Here are some points, each followed by its number:
[ 0.11  0.61  0.40  0.80  0.99 -0.36  1.13  0.68] 0
[-0.66  0.39 -0.56  0.57  0.08 -0.55 -0.34  0.15] 1
[ 2.54  0.71  0.07  1.40  0.30  1.37  1.49 -0.05] 2
[2.03 2.68 2.10 2.05 2.68 3.03 2.46 2.29] 3
[ 0.81 -0.37  1.77  0.34  0.03  0.18  0.07  1.79] 4
[-1.91 -1.05 -1.36 -1.91 -1.29 -2.28 -1.57 -1.35] 5
[ 0.50  1.04  0.73  0.20  1.42  1.70  0.95 -0.04] 6
[ 0.63 -0.11  1.61  1.27  0.43  0.12  0.77  1.43] 7
[-1.04 -0.29 -1.56 -0.53 -0.31 -0.01  0.21 -1.48] 8
New points follow, each followed by the numbers of its five nearest points above, looking only along the 2 directions in which the numbered points spread most, nearest first.
[ 0.10 -0.17  0.05  0.50  0.21 -0.21  0.37  0.13] 1 0 7 4 6
[-0.28  0.96 -0.53  0.19 -0.46 -0.16 -0.36  0.03] 1 0 8 6 7
[ 0.60 -0.18  0.67  0.28 -0.10  0.57  0.21  1.45] 0 7 4 1 6
[ 1.39 -0.17 -1.05  0.83  0.16  1.32  0.00 -0.81] 6 0 1 2 8
[ 0.29  0.69  0.82  0.56  0.69  0.93  0.53 -0.21] 0 6 2 1 7
[-1.37 -1.20 -1.34 -0.59 -0.66 -1.63 -1.99 -0.62] 5 8 1 0 4
[ 0.96 -0.60 -0.29 -0.15 -0.11  1.07 -0.01 -1.47] 1 8 0 6 2
[-0.78  0.33  0.05  0.08 -0.30 -0.14 -0.71  0.43] 1 0 8 4 7
[-0.05  0.98  0.18 -0.05  0.61  1.33  0.08  0.60] 0 6 2 1 7
[ 0.26 -0.44  0.37 -0.75 -0.10 -0.11  0.50  0.85] 1 0 4 7 6
[1.48 2.29 0.71 0.22 1.93 2.29 2.62 0.86] 2 6 3 0 7
[ 0.37 -1.15 -0.07 -0.64 -0.26 -0.82  0.27 -0.12] 1 0 8 4 7
[ 0.54  0.95 -0.47 -0.95  1.05  0.76  0.06 -0.72] 1 6 0 8 2
[0.48 0.69 0.95 0.53 0.96 1.18 0.26 0.59] 0 6 2 7 4
[ 0.40 -0.19  0.78 -0.03 -0.44  0.29  0.00  1.11] 0 4 7 1 6
[-1.54 -2.49 -0.72 -1.97 -1.19 -1.69 -1.38 -0.40] 5 8 1 0 4
[-0.55 -0.43  0.10  0.00  0.10 -0.89 -0.69  0.28] 1 0 8 4 7
[-0.26 -0.84 -0.54 -0.14 -0.85 -1.41 -0.22 -0.10] 1 8 0 5 4
